(in the rows, 128 means zero)
Each named move below is a turn or a mirror, shown by a few rows before and after it. Which moves, in which order, take the first row of each later pair to the second? The first pair is answered.
J739 (before |-> after):
[ 82 174 141 109 154 146 125 142 136 125 138  80 107 172 100] |-> [ 90 170 144 102 129 136 125 143 148  68 139  79 120 144 120]
[156 124 129 127 115 145 126 133 122 125 109 153 135 131 141] |-> [154 124 131 133 129 143 119 131 115 138 115 160 130 140 132]
[160 111  89 151 132  94 131 164  91 144  95 188 116  80 138] |-> [158 119  88 154 137  95 131 155  94 151  89 191 114  77 132]
[112 140 137 126 139 131 123 120 123 128 127 122 116 145 115] |-> [120 139 139 118 131 129 121 123 126  99 130 115 125 129 131]
J92 (before |-> after):
[136 117 116 141 125 130 132 120 124 134 125 126 139 118 133] |-> [140 117 114 138 135 124 137 119 131 132 126 130 142 118 134]
[148 119 137 131 136 133 144 127 126 153 133 127 130 137 112] |-> [145 130 123 134 132 115 132 145 112 127 120 147 124 115 126]
[115 174 122 116 122 114 110 136 115 119 127 122  94 158 121] |-> [112 169 130 111 133 122 112 121 125 142 131 113  94 164 114]
J480 (before |-> after):
[122 150 136 124  94 120 130 138 127 107 137 131 115 140 133] |-> [120 131 139 117  95 134 142 118 137 118 150 117 118 144 132]
[102 147 141 139 139 127 119 138 118 154 127 142 107 157 114] |-> [110 133 141 129 134 139 134 117 130 161 134 122 120 163 112]
[ 96 163 136 119 124 115 109 164 125  90 124 130 105 144 118] |-> [111 116 146 104 129 139 139 103 154 119 162  86 135 154 124]
[140  86 124 112 104 145 149 106 152 118 143 110 166 113 131] |-> [123 139 110 132 101 118 114 169 111  95 104 158 131  92 113]
J798 (before |-> after):
[118 143 141 134 127 123 126 127 134 113 137 137 148 142 140] |-> [123 135 133 147 130 119 127 130 121 129 129 152 149 122 143]
[110 127 109 133 169 120 152 112 143 158 132 126 126 133 128] |-> [ 86 142 127 113 150 117 132 122 161 107 138 105 122 144 139]
[138 146  93 133 110 123 144 151 107 153 104 129 146  91 142] |-> [111 136 123 122 119 154 147 117 130 179 133  92 146 139 125]
[133 139 132 156 109 118 119 157 131 134 122 132 112 138 130] |-> [130 131 135 161 109 122 127 153 132 146 130 130 113 145 123]

Between the rows of a pair lie 2 to 3 moves.
[170 145  75 182 133 115 109 153  82 137  89 170 160 121  97] |-> [143 124 119 160 146 160 118  99 111 186 133 117 172 178  79] | J739, J798
[102 151 155 111 109 131 104 130 145  75 140 108 121 144 123] |-> [116 168 129 141 131 113 106 167 101 130 108 162  95 127 112] | J739, J798, J739
[114 123 109 118 121  89 127 187 135 104 134 181 129 102 134] |-> [ 84 153 136 109 131 107 112 182 143 113 144 157 110 136 111] | J739, J798, J798
[146 100 118 102 114 147 143 113 140  93 142 117 148 113 141] |-> [150 106 109 112 109 136 140 123 131  81 130 136 138 100 150] | J798, J798, J92
[167 128  92 135 113 129 144 126 132  22 113 179 130  75 189] |-> [153  92 131 145 158 191 181  48 153 198 170 136 138 163 135] | J480, J92, J739
[131 109 136 102 110 120 128 128 146  56 123 121 146 102 159] |-> [102 166 132 130 134 111 106 179 103 104 102 159  97 121 116] | J798, J798, J480
